In the data rows, the value 128 means zero.
Some points, one per row:
[136 124 103 138  96 141  75 123  82 139 100 145 107 146 150 129  99  81
 175  77 167 176 146 127 135 132  58 129  85  89  78 167]
[155 136 103 127  81 156  54 121  79 153  99 155  91 160 153 152  96  69
 200  71 155 168 139 148 137 122  59 112  87 100  77 182]
[ 64  60  56 151 134  61 103 159  79  76  61  46 175  47 138  60 125 165
  76 161 134 151 153 111 102 168 255 180 201 192 191  70]
[119 128 161 111 133 123 176 122 182 123 156 130 134 116  95 126 169 157
 111 146  95  81 103 117 120 101 119 108 147 115 161 123]
[158 165 158  70  90 140 137  75 147 144 144 137  89 137  93 150 124 112
 149  98  90  82  94 125 101  90  62  89 108  82 117 143]
[ 86  90 131 119 126  81 146 140 164  99 108  82 150  74 100  81 180 168
  79 150  99 120 116  80 102 126 238 129 195 162 188  95]
[157 133 103 119  77 157  54 110  78 163  93 166  90 156 141 159 100  67
 209  71 151 149 139 145 120 113  52 103  84  90  76 188]
[139 138 158  65  54 121 142  80 180 135 117 130  78 134  85 144 165 124
 157  98  89  81  83 106  71  90  94  77 142  81 135 146]
[136 118  96 161 103 142  64 136  78 138  96 139 104 150 162 131  93  77
 181  79 170 192 150 135 146 142  52 135  83  96  74 167]
[112  98  81 153 119 114  90 143  76 119  83 111 146 120 143 118 130 142
 154 124 145 153 143 113 120 149 251 154 173 153 171 141]
[132 124 131 130 141 134 112 139  79 142 132 148 140 133 147 119 103 112
 133 127 161 158 155 136 166 132  59 125  87 149  85 144]
[130 147 161 120 133 126 170 105 179 128 156 126 102 140  98 155 168 154
 128 134  92  78  83 123 110  95 106 106 141  92 152 123]
[156 153 171 133 200 167 173 125 180 174 154 184 105 172 104 176 165 125
 134 142  89  76  95 132 124  96  78  73 138  84 134 134]
[142 137 127 102 110 145  99 121  89 143 125 149 113 139 135 141 100 101
 165 100 145 135 138 131 138 120  66 115  88 121  79 150]
[ 99 107 148 111 140 104 163 138 173 118 145 113 145  95 100 108 191 169
 102 157 105  95 111 109 117 109 155 116 173 147 177 112]
[ 91  85  59 168 136  99  72 167  75  98  71  80 161  92 191  92  95 114
 104 139 199 196 214 146 136 222 211 215  79 209  79  98]
[139 121 112 133  95 135  74 118  84 143  93 145 107 145 145 129 100  78
 167  80 164 177 147 127 135 134  60 120  84 112  73 167]
[163 163 159 110 169 182 147 110 137 173 162 183 111 156 119 166 117 108
 154 123 115  85 122 147 145  90  50  83 100  90 111 154]
[ 85  69  58 156 120  77  85 145  85  91  50  78 152  84 145  73  96 138
  80 128 158 185 161  81 105 168 255 175 161 192 160  96]
[156 157 140 127 146 150 138 156 114 146 181 170 159 155 166 131  94 118
 134 188 129  83 149 192 158 122  55 116  92 127  94 131]
[ 71  99 125 126 131  73 157 143 174  69 136  66 152  70  96  80 201 191
  79 158  97 110  94  95 103 122 219 144 197 150 194  61]
[ 49  50  56 149 138  58 105 163  79  68  62  43 190  50 139  66 118 178
  75 166 130 143 158  96  95 181 255 189 214 195 210  67]
[134 122 138 122 131 137 114 131  84 150 120 153 131 129 141 125 106 101
 148 117 160 155 153 130 155 126  55 115  92 139  89 155]
[115 102  92 180 185 142  96 195  88 144 111 152 144 160 190 141 127 120
 117 179 186 141 166 151 238 142 167 142 129 145 130 133]
[152 157 147  98 110 154 130 100 129 149 146 144 105 142 119 145 116 111
 160 105 113  84 116 136 124 106  62 106 114  86 114 151]
[177 184 179  60  76 145 167  64 187 151 155 141  75 140  55 166 151 117
 142 104  61  74  65 120  75  72  60  81 122  81 128 141]
[153 162 167 115 151 160 154 122 136 150 169 155 122 146 122 151  95 122
 138 130 107  77 119 146 140 109  60 105 106  89 118 136]
[180 195 174 140 155 193 194 123 191 150 190 157 113 159 119 150 101 116
 139 129 130 149 109 148 120 125  57 126 107  89 117 143]
[142 147 137  98 107 142 122 111 121 144 141 142 108 140 118 137 100 113
 146 106 126 107 116 124 123 104  56 111  98 107 108 144]
[116 106  85 172 136 140  73 163  79 127  95 131 131 134 189 105  95  92
 137 108 204 224 182 148 206 156  48 153  77 157  85 154]
[116  97  79 132 101 117  94 126 102 125  77 112 129 112 122 120 144 139
 156 115 136 129 132  95  96 128 230 137 173 150 174 145]
[158 154 122 152 146 152 127 164 115 140 158 155 150 168 183 133  93 116
 123 194 160 108 162 194 186 142  56 142  81 124  77 135]
[110 116 114 166 173 127 154 181  82 102 178 127 207 123 175 105 106 171
  78 207 156 118 175 193 176 171 172 175 150 167 155  93]
[ 81  76  82 157 162  98 130 174  84  82 117  82 217  68 167  74 104 175
  81 192 163 151 199 181 148 189 255 183 182 201 173  75]
[ 89  77  66 157 125  83  78 155  80  96  56  79 166  88 167  78  99 124
  94 134 174 187 195 123 112 216 255 198 109 203  73 100]
[ 75  81 117 123 130  79 138 139 151  81 113  85 162  67 103  64 188 171
  79 154 112 123 120  86 105 128 226 137 185 169 183  72]
[134 131 151 127  78 127 145  84 185 136 117 135  85 146  99 161 166 132
 172 103  96  71  91 115  79 103 100  81 140  83 143 149]
[ 79  95 131 125 134  87 163 142 176  85 141  85 163  77 101  89 203 187
  78 162 108 108 109 103 114 122 220 133 192 157 193  87]
[120 116 133 147 129 109 119 145 146 125 116 126 130 133 150 104 151 122
 129 124 159 186 143 121 164 147 117 138 140 142 132 140]
[150 157 159  73 101 149 147  81 148 146 149 147  97 140  96 155 128 116
 151 108  92  77 100 128 100  93  47  91 108  83 120 143]
[162 147 100 135  67 170  70 108  82 155 112 156  83 171 149 180  95  74
 202  58 142 140 130 154 126 119  67 117  80  74  81 183]
[ 90  96 139 128 133  92 164 141 177  99 130  95 148  82 102  89 188 171
  79 155 126 132 120 104 124 119 180 126 176 154 175  99]
[179 183 182 111 124 149 166 109 188 142 147 139  96 136 113 127 125 104
 141 105 137 169 112 122  98 122  72 115 116 115 116 142]
[146 146 156  94 110 130 139 103 136 141 141 150 117 144 105 148 117 117
 137 121 106  83 113 122 112 117  55 112 111 109 113 138]
[133 136 137 154 193 162 159 172 103 148 183 157 182 140 157 139 113 159
 111 186 133 113 158 184 169 144 186 142 151 150 152 118]
[129 120  93 151  83 144  73 123  83 133  88 132  97 141 156 128  97  78
 178  65 161 184 146 133 120 135  57 130  82  76  80 176]
Then 34 other points, each followed by its number:
[144 143 131 138 164 154 142 139 117 139 151 143 169 130 156 139  95 143
 129 167 137 127 169 190 154 153 192 147 127 151 128 128] 0
[140 143 133 125 116 137 122 113 117 137 130 137 118 142 133 141  94 108
 140 100 138 145 133 131 140 126  63 124 100 112 102 144] 1
[181 184 169  53  76 150 147  57 172 153 148 146  72 146  62 170 127 106
 151  92  59  78  71 128  73  71  61  73 109  83 119 146] 2
[102 107 166 113 146 109 171 137 184 119 144 129 148  98 105 106 193 158
  99 156 125 116 126 115 136 107 138 100 168 147 168 119] 3
[176 161 119 174 181 190 101 111  79 177 141 186  96 196 148 197  96  81
 189 100 136  97 125 164 149 120  54 106  80  76  75 168] 4
[ 96 103 145 118 138  92 163 138 174 111 145 111 159  97  98  97 198 173
  80 166 109 103 110 103 118 124 183 128 186 156 179  98] 5
[ 70  81 121 114 129  78 140 140 153  81 113  90 159  69 102  81 190 171
  83 155 112 126 116  85  96 126 210 131 180 173 180  73] 6
[102 102  89 151 129  99  97 153  73 105 100  96 151 107 154 106  96 135
 107 131 159 172 156 116 133 168 197 174 129 177 125 105] 7
[100 102 135 121 118  71 149 127 163 101 108  90 140  98  90 108 173 161
  82 143  89 115  99  67  80 137 222 147 178 149 175  94] 8
[150 161 146 152 180 165 149 124 133 153 164 160 123 166 133 173 137 130
 136 135 112  78 117 154 149 111  88 122 119 106 131 139] 9
[162 147 123 123  99 150 103 124 110 148 117 149 112 141 135 142  98  92
 147 104 149 164 143 137 138 135  63 128  86 147  74 144] 10
[158 143 100 131  79 150  61 125  75 152 107 151  98 163 154 156  95  76
 186  81 159 173 139 149 146 130  54 128  84 120  71 170] 11
[182 180 143  93 110 178 129  53 136 166 147 166  83 171 116 182  94  94
 173  89  97  82 102 154 104  94  56  81  79  76  97 166] 12
[ 68  83 120 130 126  76 142 140 163  72 113  70 142  70 105  92 180 171
  79 143 113 139 110  84  92 128 206 143 167 161 175  74] 13
[130 139 153  77  62 110 153  85 181 123 128 115  78 126  66 149 170 136
 140 105  68  79  67 101  63  81  98  88 140  88 143 131] 14
[138 144 142 126 134 145 123 127 110 137 145 141 123 142 140 133  98 113
 142 112 134 135 135 137 149 126  65 125 101 109 102 140] 15
[161 171 173 141 160 209 211 135 207 155 225 174 138 147 116 137 100 121
 151 146 130 136 114 168 135 104  68  93 121  87 123 158] 16
[134 129 113 133 109 149  91 128  83 140 119 134 105 139 149 137  97  99
 164  91 159 157 141 135 148 122  53 129  82 109  84 157] 17
[184 164 154 118 155 187 117  87 116 181 145 201 100 185 126 180 107  82
 186 106 106  75 121 148 122 112  62  80  90  87  80 168] 18
[126 134 147  65  59 118 145  81 179 128 118 119  73 120  73 142 166 127
 148  96  82  77  78 100  55  82  83  82 136  80 144 140] 19
[147 149 156 101 114 138 136 103 143 138 139 147 106 142 115 142 124 111
 152 107 112 111 111 127 122 111  65 105 108  79 115 140] 20
[123 119 123 141 135 121 113 149  79 123 127 132 150 139 152 121 103 124
 116 135 154 158 152 133 153 156  93 153  82 150  80 128] 21
[162 159 160 122 159 168 153 119 130 161 160 171 119 159 122 163 107 114
 144 127 113  80 122 149 145 108  57 100  97  83 109 147] 22
[116 102  81 175 135 124  75 173  82 107  98 115 142 134 195  91  96 101
 115 133 209 218 190 148 198 184  54 180  82 179  80 121] 23
[122 125 139 137 140 137 132 145 132 126 140 132 140 123 149 110 125 124
 120 128 154 165 151 138 165 130  76 130 122 140 124 139] 24
[134 138 150  61  54 116 140  74 177 132 118 122  67 130  76 147 158 123
 151  97  82  81  72 103  59  81  81  78 135  79 139 135] 25
[ 60  85 124 137 121  64 165 141 187  68 130  52 139  63  84  92 204 200
  70 158  87 108  77  75  83 122 218 147 192 141 199  63] 26
[111 117 127 152 131 115 137 151 142 108 140 109 145 128 148 115 147 146
  89 141 149 165 141 125 132 162 112 166 128 155 133 109] 27
[158 160 158  92 108 140 137  93 135 145 145 150 104 152 109 147 121 110
 149 110 101  77 105 127 112 113  59 107 112  80 110 141] 28
[169 159 112 155 128 174  79 100  78 171 123 170  93 180 148 193  99  68
 196  69 144 127 131 160 142 116  63 108  83  84  74 182] 29
[132 140 158 115 135 121 157 121 159 126 137 120 130 110 104 121 136 137
 106 132 108 133 114 108 111 119 177 120 144 149 144 111] 30
[165 171 156 103 159 160 163  75 175 151 146 146  75 162  85 182 157 125
 141 112  58  76  70 127  83  87  48  97 126  71 138 128] 31
[158 146 114 121  83 148  80 131  80 148 110 146 103 147 145 141 101  84
 161  93 153 169 144 138 139 132  53 130  86 139  77 152] 32
[114 130 162 122 133 106 168 125 173 115 156 111 139 112 103 111 171 159
  94 145  97  84 103 115 125 113 143 120 163 128 161 113] 33
Which three of these numbered points are nearest to each point below, ignoring the 2 directions in which the first points spread most? Their numbers follow each, nearest first.
[125 147 159 113 123 124 163 118 161 126 157 111 128 121 112 126 146 146
 106 129  97  81 107 125 126 112 120 121 139 110 143 124] > 33 15 1
[166 175 151 150 181 176 150 124 126 160 171 161 107 174 132 179 111 120
 139 130 103  79 110 158 149 108  60 113 104  72 108 137] > 9 22 4
[ 60  90 129 132 123  70 170 139 185  69 132  59 140  73  82  99 204 195
  68 156  85 108  79  81  75 123 192 148 175 140 191  72] > 26 13 17
[115  93  95 167 167 112  89 186  78 131  98 147 156 149 183 103 130 114
  91 186 196 171 171 135 230 168 173 158 137 169 118 120] > 5 3 22
[132 127 101 139 100 147  81 125  80 134 107 134 102 137 155 135  95  90
 171  78 164 174 147 136 142 128  65 132  80 109  84 162] > 17 13 20
[143 141 154  89 121 146 141 109 142 151 140 152 116 123 107 129 126 118
 144 119 120  94 122 124 128  98  68  97 117 117 129 145] > 20 1 17
[145 152 151 119 130 143 138 121 134 143 153 138 120 142 130 135 113 116
 136 118 124 130 126 134 135 123  57 122 109 107 110 141] > 15 1 33
[167 177 181  64 118 152 168  77 196 145 158 133  73 139  70 165 153 127
 136 107  60  82  65 123  84  66  64  78 127  76 137 132] > 7 20 1
[163 172 150 129 170 181 154 115 128 164 163 174 109 171 125 180 110 111
 144 125 103  77 113 156 143 102  52  98  94  79 107 145] > 22 9 4
[171 184 190  59 103 139 169  76 194 147 158 143  80 141  63 159 156 119
 137 109  62  77  65 120  84  71  59  76 130  82 129 133] > 32 10 7
[ 75  67  61 161 150  78 114 177  79  74  86  65 202  69 163  73  96 181
  76 182 145 144 180 140 120 197 255 197 202 197 203  65] > 28 15 20
[100 102 125 142 123 102 129 145 146  96 118 103 138 108 143 104 149 140
  76 128 150 182 141 108 109 158 136 157 133 168 138  98] > 27 13 10
[ 73  79 118 130 130  72 144 142 155  78 112  74 161  57 106  63 184 177
  76 160 106 120 120  93 108 125 237 136 193 168 188  71] > 6 17 20
[135 152 133 156 178 153 155 152 120 127 181 128 171 142 156 146 108 166
 115 165 115 113 139 183 155 142 207 153 154 137 160 113] > 0 9 22
[152 159 146 125 157 180 166 146 141 148 229 176 166 155 148 154  99 139
 145 170  92  79 127 196 140 104  54 103 117 100 130 143] > 0 22 9
[143 119 103 135  83 127  62 117  79 145  85 147 105 146 145 125 104  67
 179  71 169 183 146 123 119 135  52 120  88  92  69 173] > 14 19 6
[156 158 166  84 114 136 143  79 150 153 143 150 100 141  95 146 128 110
 144 107 105  84 102 125 116  96  62  87 113  86 109 145] > 28 20 1
[131 128 109 182 180 152 109 159 113 142 122 150 127 169 155 170 135 124
 153 124 139 115 134 139 162 137 157 137 132 126 134 136] > 4 9 29
